128 stands for zero in the data rows.
Every row has a hidden score from 0 to 30. What is each row's score? 15 is about the middle. The score is a weighted sum of the row's numbers plus the product of two more (or one squared), each taken from its middle value.
[168, 129, 124, 145, 152, 113, 110, 153, 114, 153, 121, 93, 152, 144, 137, 174, 143, 79, 149, 66, 117, 147, 167, 110]: 17
[153, 139, 84, 117, 132, 89, 133, 113, 98, 143, 188, 123, 109, 130, 109, 76, 126, 164, 115, 184, 158, 126, 106, 171]: 15
[146, 120, 158, 139, 188, 149, 121, 141, 149, 162, 130, 105, 119, 152, 106, 158, 121, 106, 124, 65, 112, 109, 120, 109]: 13
[139, 143, 88, 100, 77, 110, 128, 205, 72, 183, 209, 97, 168, 113, 86, 64, 51, 203, 120, 205, 176, 122, 101, 197]: 7
[49, 81, 155, 211, 138, 210, 173, 144, 207, 37, 71, 94, 151, 137, 108, 189, 181, 86, 162, 142, 72, 82, 204, 78]: 14
[117, 136, 145, 162, 168, 165, 111, 65, 184, 106, 66, 102, 130, 129, 130, 177, 192, 84, 148, 96, 106, 114, 145, 70]: 15
[145, 105, 124, 181, 189, 237, 116, 178, 182, 133, 127, 150, 116, 166, 98, 171, 112, 82, 129, 107, 51, 113, 184, 104]: 9
[197, 200, 255, 0, 96, 0, 0, 54, 64, 225, 152, 215, 46, 103, 250, 0, 0, 166, 112, 143, 250, 194, 0, 165]: 20
[156, 120, 99, 134, 147, 53, 151, 126, 117, 99, 132, 115, 107, 121, 77, 116, 125, 145, 131, 117, 156, 160, 117, 176]: 19
[140, 145, 129, 118, 99, 93, 120, 108, 83, 130, 107, 143, 143, 125, 152, 132, 143, 129, 92, 131, 117, 160, 95, 136]: 16
[110, 190, 165, 62, 92, 104, 87, 98, 59, 190, 154, 177, 136, 112, 192, 51, 78, 152, 104, 139, 156, 115, 44, 143]: 14
[132, 115, 164, 81, 91, 93, 114, 100, 120, 123, 109, 143, 114, 137, 157, 120, 124, 111, 150, 116, 125, 160, 85, 144]: 17
[133, 127, 105, 130, 165, 125, 135, 113, 114, 161, 103, 136, 144, 192, 137, 177, 132, 68, 133, 69, 84, 158, 123, 96]: 21
[84, 164, 153, 185, 157, 140, 118, 124, 152, 116, 131, 123, 149, 125, 119, 115, 147, 151, 143, 117, 122, 138, 94, 120]: 11
[139, 161, 73, 108, 112, 84, 160, 119, 72, 151, 191, 155, 108, 157, 88, 103, 121, 189, 118, 148, 136, 169, 112, 154]: 18
[57, 41, 199, 162, 47, 202, 181, 155, 195, 3, 12, 168, 103, 53, 170, 138, 170, 94, 110, 113, 64, 4, 178, 89]: 9
[140, 122, 98, 104, 101, 66, 154, 141, 59, 136, 173, 165, 100, 162, 126, 87, 104, 144, 102, 89, 106, 125, 86, 188]: 19
[153, 68, 255, 166, 202, 178, 110, 114, 255, 45, 6, 98, 10, 99, 191, 222, 255, 0, 150, 26, 35, 97, 163, 0]: 16
[120, 190, 124, 114, 131, 121, 144, 87, 110, 143, 150, 122, 145, 134, 126, 127, 93, 132, 132, 146, 147, 160, 111, 113]: 16
[76, 60, 255, 161, 163, 190, 102, 90, 255, 53, 83, 86, 35, 59, 170, 117, 206, 125, 76, 180, 109, 11, 108, 78]: 17
[131, 124, 103, 145, 206, 197, 160, 168, 135, 173, 110, 125, 113, 215, 92, 190, 99, 64, 162, 127, 68, 153, 207, 68]: 18
[129, 86, 41, 84, 54, 70, 144, 147, 57, 137, 209, 109, 94, 130, 100, 56, 44, 228, 99, 203, 193, 137, 82, 231]: 21
[128, 188, 126, 62, 100, 111, 118, 156, 66, 194, 171, 109, 167, 130, 194, 78, 50, 146, 113, 129, 156, 143, 101, 128]: 15
[220, 57, 106, 112, 84, 54, 128, 102, 126, 66, 121, 135, 60, 121, 83, 105, 140, 123, 152, 126, 179, 134, 104, 230]: 27
[125, 159, 153, 124, 119, 94, 124, 138, 113, 115, 151, 111, 143, 118, 148, 83, 116, 147, 116, 188, 124, 108, 100, 144]: 16
[172, 108, 116, 115, 118, 93, 138, 173, 99, 130, 108, 148, 142, 123, 129, 123, 126, 108, 117, 94, 149, 132, 106, 169]: 21
[128, 129, 133, 120, 133, 108, 98, 140, 125, 133, 130, 105, 135, 119, 124, 115, 133, 131, 123, 113, 139, 144, 90, 144]: 12
[97, 184, 163, 52, 79, 115, 68, 168, 125, 201, 174, 157, 134, 124, 169, 46, 57, 171, 131, 217, 187, 125, 64, 136]: 12
[56, 88, 140, 164, 55, 159, 138, 138, 185, 33, 31, 139, 136, 88, 188, 150, 183, 113, 118, 126, 130, 98, 174, 100]: 12
[130, 120, 186, 140, 171, 152, 92, 118, 150, 138, 123, 102, 121, 135, 129, 151, 133, 87, 130, 96, 113, 137, 123, 87]: 12
[168, 162, 95, 77, 97, 133, 86, 126, 123, 174, 151, 158, 175, 136, 140, 114, 86, 151, 113, 173, 153, 150, 160, 126]: 11
[110, 169, 131, 101, 116, 111, 120, 132, 101, 137, 142, 96, 96, 107, 175, 115, 102, 156, 67, 154, 150, 133, 120, 124]: 12
[139, 118, 142, 96, 117, 100, 138, 123, 121, 139, 127, 173, 141, 138, 85, 109, 113, 122, 138, 136, 132, 139, 131, 145]: 16
[137, 122, 163, 196, 181, 163, 99, 127, 187, 113, 106, 101, 111, 113, 129, 193, 189, 90, 142, 69, 95, 148, 146, 74]: 19
[130, 135, 220, 169, 152, 148, 129, 126, 174, 74, 57, 112, 87, 118, 133, 164, 179, 79, 167, 80, 72, 132, 120, 72]: 13
[58, 105, 144, 189, 110, 175, 150, 139, 201, 46, 41, 83, 137, 94, 129, 160, 182, 103, 129, 173, 109, 68, 191, 68]: 9
[174, 81, 30, 137, 130, 200, 171, 176, 115, 119, 147, 185, 147, 200, 58, 150, 74, 113, 125, 126, 79, 79, 161, 190]: 17
[181, 129, 123, 102, 133, 66, 123, 62, 111, 117, 107, 136, 136, 146, 113, 137, 144, 97, 142, 92, 140, 164, 138, 116]: 27
[115, 203, 136, 75, 138, 93, 94, 168, 122, 190, 172, 108, 124, 103, 153, 99, 89, 169, 119, 182, 175, 162, 114, 115]: 15
[114, 159, 137, 125, 99, 140, 120, 136, 113, 128, 152, 144, 152, 99, 150, 105, 119, 164, 114, 156, 136, 138, 90, 135]: 12
[127, 130, 203, 159, 135, 133, 95, 98, 208, 66, 83, 141, 109, 108, 158, 152, 208, 84, 139, 120, 78, 108, 131, 58]: 15
[127, 153, 82, 106, 87, 125, 128, 128, 85, 174, 174, 130, 156, 134, 106, 104, 80, 173, 131, 152, 125, 143, 122, 159]: 18
[117, 103, 149, 162, 154, 133, 167, 138, 133, 77, 77, 106, 106, 120, 151, 174, 171, 108, 126, 66, 100, 156, 135, 75]: 12
[120, 130, 90, 106, 132, 126, 114, 84, 132, 129, 113, 128, 125, 135, 124, 154, 129, 128, 158, 134, 148, 186, 176, 100]: 14
[126, 166, 100, 122, 126, 112, 137, 159, 116, 134, 167, 106, 128, 120, 107, 76, 104, 193, 121, 216, 166, 129, 107, 170]: 13
[152, 136, 107, 153, 127, 150, 126, 199, 143, 118, 124, 117, 159, 126, 158, 127, 118, 133, 119, 112, 138, 149, 148, 134]: 4
[134, 116, 105, 112, 99, 118, 122, 112, 109, 110, 169, 136, 151, 109, 143, 71, 132, 177, 126, 171, 156, 146, 118, 177]: 9
[134, 180, 148, 67, 112, 117, 68, 157, 112, 191, 161, 149, 111, 119, 135, 92, 84, 147, 136, 155, 170, 158, 109, 141]: 16
[137, 129, 121, 110, 144, 114, 122, 115, 131, 166, 126, 113, 117, 102, 127, 104, 116, 140, 114, 135, 167, 152, 129, 130]: 8
[120, 148, 139, 122, 94, 126, 102, 139, 131, 134, 144, 117, 151, 79, 144, 112, 146, 175, 105, 166, 165, 136, 135, 133]: 9
[102, 99, 123, 183, 147, 180, 169, 146, 174, 70, 65, 125, 138, 175, 115, 216, 204, 41, 135, 61, 33, 117, 238, 30]: 16
[106, 131, 107, 133, 131, 112, 145, 158, 108, 121, 183, 126, 94, 114, 89, 93, 119, 197, 135, 178, 178, 133, 89, 174]: 10
[90, 78, 149, 165, 112, 174, 123, 154, 172, 68, 54, 148, 112, 130, 127, 145, 140, 77, 135, 126, 69, 58, 185, 94]: 13
[135, 159, 141, 74, 123, 124, 93, 112, 105, 141, 183, 110, 133, 121, 123, 109, 102, 178, 124, 157, 169, 156, 120, 156]: 13
[122, 180, 89, 80, 99, 74, 143, 115, 91, 137, 137, 158, 128, 154, 155, 103, 111, 128, 119, 129, 126, 161, 107, 132]: 21
[113, 149, 172, 107, 138, 120, 92, 131, 146, 165, 131, 125, 132, 108, 159, 112, 119, 142, 118, 186, 154, 144, 98, 124]: 12
[159, 132, 66, 129, 107, 123, 117, 148, 84, 180, 217, 123, 106, 108, 81, 71, 68, 205, 112, 190, 193, 145, 84, 209]: 11
[114, 167, 176, 131, 162, 112, 102, 153, 148, 157, 152, 115, 167, 104, 155, 100, 118, 166, 140, 162, 161, 126, 105, 121]: 9
[139, 117, 122, 90, 94, 111, 104, 138, 96, 148, 135, 133, 162, 102, 160, 102, 99, 152, 100, 127, 156, 141, 135, 163]: 9
[122, 138, 140, 125, 153, 122, 151, 148, 106, 125, 158, 108, 110, 132, 107, 125, 118, 136, 122, 125, 136, 148, 117, 143]: 13
[145, 146, 69, 107, 80, 108, 134, 121, 99, 145, 175, 144, 112, 109, 132, 81, 98, 192, 101, 197, 171, 113, 113, 156]: 14
[115, 126, 135, 190, 222, 194, 159, 77, 197, 119, 85, 59, 120, 169, 143, 254, 248, 41, 160, 66, 49, 126, 247, 0]: 25
[98, 192, 72, 62, 37, 94, 113, 161, 80, 205, 190, 146, 255, 129, 169, 72, 38, 174, 98, 156, 167, 111, 133, 131]: 16
[130, 134, 129, 135, 138, 100, 86, 150, 153, 123, 124, 151, 128, 97, 120, 109, 150, 149, 121, 133, 160, 145, 71, 153]: 9
[154, 125, 68, 125, 117, 111, 123, 128, 100, 158, 167, 139, 111, 106, 94, 118, 117, 157, 109, 146, 134, 161, 139, 162]: 17
[225, 85, 37, 10, 32, 52, 90, 178, 0, 207, 255, 190, 127, 111, 88, 0, 0, 255, 105, 231, 238, 112, 55, 255]: 15
[146, 106, 130, 153, 190, 204, 126, 114, 150, 146, 124, 127, 92, 176, 101, 165, 98, 87, 115, 92, 65, 83, 148, 107]: 15
[123, 137, 180, 93, 99, 117, 113, 132, 113, 143, 107, 129, 134, 133, 196, 98, 118, 131, 156, 107, 131, 123, 108, 140]: 12
[117, 149, 103, 135, 154, 157, 141, 121, 130, 133, 150, 146, 140, 156, 106, 112, 94, 145, 139, 161, 111, 130, 102, 136]: 13
[166, 140, 33, 65, 56, 60, 128, 151, 56, 158, 164, 169, 143, 128, 105, 86, 83, 175, 99, 155, 165, 149, 114, 182]: 16
[77, 96, 175, 153, 89, 125, 128, 151, 133, 65, 88, 145, 120, 79, 175, 135, 164, 109, 99, 113, 91, 112, 120, 104]: 20
[113, 182, 167, 118, 186, 130, 155, 126, 123, 189, 176, 90, 119, 122, 135, 105, 125, 171, 119, 135, 139, 150, 120, 87]: 9
[125, 96, 69, 77, 37, 58, 135, 138, 46, 158, 212, 156, 152, 102, 107, 30, 52, 232, 91, 188, 196, 92, 66, 228]: 21
[128, 167, 147, 108, 141, 136, 113, 106, 113, 158, 136, 99, 140, 122, 132, 128, 122, 140, 152, 136, 170, 147, 150, 130]: 16
[123, 110, 88, 88, 61, 108, 159, 154, 70, 132, 200, 140, 94, 119, 136, 82, 97, 210, 82, 198, 153, 122, 108, 179]: 27
[100, 167, 151, 98, 121, 130, 116, 109, 131, 116, 105, 150, 180, 133, 130, 147, 117, 124, 158, 149, 129, 170, 169, 97]: 18
[159, 154, 154, 98, 119, 119, 116, 138, 130, 181, 144, 150, 142, 135, 138, 105, 101, 133, 136, 127, 141, 141, 128, 141]: 10
[101, 125, 144, 138, 121, 140, 109, 153, 140, 132, 129, 108, 160, 101, 158, 95, 129, 159, 102, 160, 168, 79, 115, 138]: 8
[62, 160, 169, 125, 99, 105, 95, 129, 123, 143, 165, 122, 133, 110, 158, 86, 112, 171, 110, 160, 143, 125, 74, 134]: 27
[116, 91, 174, 163, 191, 174, 101, 138, 190, 85, 54, 82, 110, 78, 164, 184, 185, 57, 121, 61, 103, 95, 121, 53]: 15
[150, 152, 178, 111, 123, 126, 130, 123, 101, 128, 137, 128, 102, 118, 139, 127, 116, 129, 143, 95, 116, 141, 91, 129]: 13
[114, 160, 75, 126, 109, 74, 143, 149, 88, 125, 132, 157, 109, 111, 119, 116, 125, 166, 121, 147, 164, 149, 89, 155]: 15
[165, 112, 98, 90, 91, 93, 101, 136, 64, 153, 182, 138, 124, 124, 131, 96, 100, 156, 106, 107, 145, 133, 83, 185]: 16
[90, 28, 0, 255, 146, 244, 255, 243, 157, 8, 140, 80, 118, 204, 2, 224, 173, 144, 118, 172, 12, 54, 255, 134]: 26
[101, 147, 114, 111, 106, 122, 135, 169, 120, 121, 128, 119, 125, 126, 127, 106, 126, 163, 125, 172, 150, 155, 100, 159]: 10
[108, 128, 150, 158, 101, 105, 118, 83, 135, 91, 84, 96, 179, 134, 139, 169, 179, 112, 137, 99, 128, 163, 164, 111]: 17
[119, 161, 117, 124, 138, 158, 107, 145, 165, 173, 143, 124, 176, 127, 166, 124, 116, 124, 111, 141, 140, 148, 126, 115]: 12
[152, 149, 144, 117, 153, 133, 117, 113, 147, 143, 145, 124, 114, 106, 130, 140, 121, 126, 145, 96, 125, 121, 119, 108]: 14
[110, 178, 172, 72, 91, 160, 137, 141, 87, 164, 190, 106, 187, 127, 161, 85, 71, 178, 135, 190, 133, 119, 122, 129]: 10
[146, 123, 151, 127, 128, 133, 103, 121, 118, 138, 163, 121, 136, 105, 129, 111, 120, 148, 117, 124, 131, 123, 126, 128]: 12
[84, 55, 112, 200, 115, 188, 185, 176, 189, 83, 93, 100, 173, 113, 113, 169, 157, 94, 143, 106, 80, 44, 223, 103]: 20
[119, 91, 154, 151, 165, 152, 163, 156, 151, 85, 86, 152, 73, 145, 113, 167, 152, 83, 147, 114, 68, 120, 152, 92]: 16
[127, 140, 142, 79, 99, 114, 123, 127, 109, 140, 182, 159, 77, 106, 101, 80, 92, 180, 141, 195, 162, 141, 106, 173]: 12
[158, 107, 118, 176, 152, 128, 69, 103, 131, 145, 128, 138, 120, 103, 140, 155, 155, 117, 143, 68, 121, 118, 114, 121]: 26
[135, 133, 134, 126, 152, 143, 92, 143, 118, 132, 107, 142, 108, 150, 112, 157, 115, 112, 168, 93, 121, 152, 137, 91]: 19
[88, 182, 141, 86, 109, 124, 126, 155, 126, 128, 148, 139, 150, 129, 167, 67, 106, 167, 111, 175, 165, 121, 88, 130]: 17
[154, 91, 135, 122, 90, 132, 114, 121, 113, 88, 111, 165, 124, 151, 108, 125, 116, 109, 162, 116, 134, 117, 128, 178]: 20
[155, 157, 97, 93, 141, 92, 109, 132, 64, 165, 154, 124, 110, 128, 117, 105, 102, 136, 114, 114, 134, 157, 94, 159]: 21
[182, 76, 209, 179, 214, 187, 79, 142, 222, 92, 63, 148, 11, 146, 124, 188, 171, 36, 131, 79, 26, 72, 125, 72]: 16
[127, 80, 143, 189, 153, 158, 154, 122, 139, 108, 92, 100, 151, 110, 130, 180, 157, 82, 137, 93, 103, 97, 166, 120]: 16
[151, 165, 141, 127, 116, 118, 146, 115, 92, 134, 140, 150, 143, 133, 127, 125, 138, 143, 165, 118, 118, 204, 123, 147]: 9
[129, 165, 126, 85, 104, 128, 115, 113, 108, 153, 174, 103, 118, 133, 119, 85, 86, 169, 124, 173, 140, 117, 86, 160]: 14
[79, 62, 142, 206, 177, 198, 169, 159, 187, 69, 68, 96, 86, 96, 137, 170, 188, 110, 116, 123, 81, 50, 165, 96]: 14
[135, 115, 138, 127, 164, 147, 127, 126, 129, 133, 106, 138, 122, 141, 134, 148, 125, 105, 148, 94, 144, 153, 125, 112]: 14
[100, 147, 186, 118, 114, 169, 111, 130, 111, 127, 151, 132, 141, 117, 162, 90, 116, 150, 138, 144, 120, 137, 83, 118]: 8
[137, 122, 140, 143, 173, 201, 134, 93, 172, 120, 139, 127, 122, 167, 80, 132, 109, 111, 144, 157, 93, 93, 146, 117]: 14
[149, 129, 135, 134, 177, 111, 158, 106, 123, 110, 116, 149, 96, 145, 138, 175, 161, 92, 147, 61, 94, 153, 124, 92]: 19
[99, 195, 115, 99, 88, 62, 136, 138, 99, 121, 158, 146, 172, 103, 171, 86, 129, 183, 79, 190, 182, 130, 69, 143]: 15
[112, 159, 156, 105, 112, 125, 129, 136, 87, 150, 161, 123, 147, 134, 148, 90, 113, 143, 117, 120, 117, 140, 109, 126]: 10
[144, 145, 87, 138, 159, 147, 149, 102, 125, 142, 128, 117, 160, 178, 109, 153, 130, 108, 156, 116, 118, 162, 146, 128]: 15
[147, 174, 120, 55, 155, 106, 118, 115, 100, 204, 131, 154, 141, 175, 140, 158, 103, 72, 142, 53, 147, 193, 111, 104]: 29
[142, 136, 112, 134, 139, 112, 131, 112, 135, 157, 148, 114, 134, 148, 97, 127, 138, 145, 126, 166, 144, 127, 133, 154]: 15
[152, 115, 91, 137, 101, 106, 119, 106, 118, 159, 118, 134, 178, 138, 136, 123, 123, 117, 129, 100, 142, 160, 147, 159]: 17
[112, 159, 134, 110, 119, 96, 111, 130, 112, 134, 153, 117, 104, 93, 127, 65, 125, 192, 110, 180, 177, 148, 63, 175]: 7
[157, 134, 95, 80, 94, 105, 109, 137, 101, 166, 164, 118, 166, 125, 136, 76, 84, 166, 121, 155, 155, 127, 114, 161]: 11
[99, 135, 140, 113, 111, 85, 119, 125, 129, 138, 165, 136, 138, 103, 130, 78, 114, 147, 107, 136, 145, 118, 120, 151]: 14
[67, 69, 228, 156, 129, 190, 136, 127, 180, 53, 69, 142, 74, 92, 193, 145, 158, 91, 143, 114, 78, 63, 104, 82]: 18
[128, 119, 85, 170, 179, 163, 187, 120, 133, 119, 119, 123, 154, 166, 69, 181, 149, 117, 144, 91, 96, 125, 205, 113]: 13
[135, 122, 104, 162, 181, 153, 158, 108, 156, 130, 103, 101, 160, 152, 104, 220, 175, 67, 167, 68, 89, 152, 198, 43]: 18
[156, 138, 96, 90, 125, 100, 152, 102, 89, 143, 134, 148, 107, 148, 79, 132, 119, 139, 122, 157, 130, 197, 144, 123]: 14
[86, 93, 148, 190, 130, 140, 125, 125, 160, 88, 102, 127, 136, 124, 137, 160, 160, 97, 123, 111, 123, 110, 163, 91]: 22
[149, 144, 109, 106, 116, 115, 118, 125, 103, 130, 106, 163, 125, 133, 128, 129, 89, 120, 158, 152, 150, 154, 163, 152]: 27
[121, 126, 86, 162, 143, 169, 152, 142, 148, 163, 129, 97, 247, 180, 102, 197, 136, 61, 167, 63, 96, 125, 231, 77]: 17
[96, 169, 200, 139, 177, 142, 107, 77, 157, 148, 116, 74, 168, 114, 142, 138, 141, 104, 120, 119, 142, 140, 146, 54]: 10
[163, 114, 160, 195, 255, 255, 146, 114, 215, 170, 131, 107, 0, 237, 96, 193, 139, 47, 147, 124, 29, 99, 181, 56]: 19
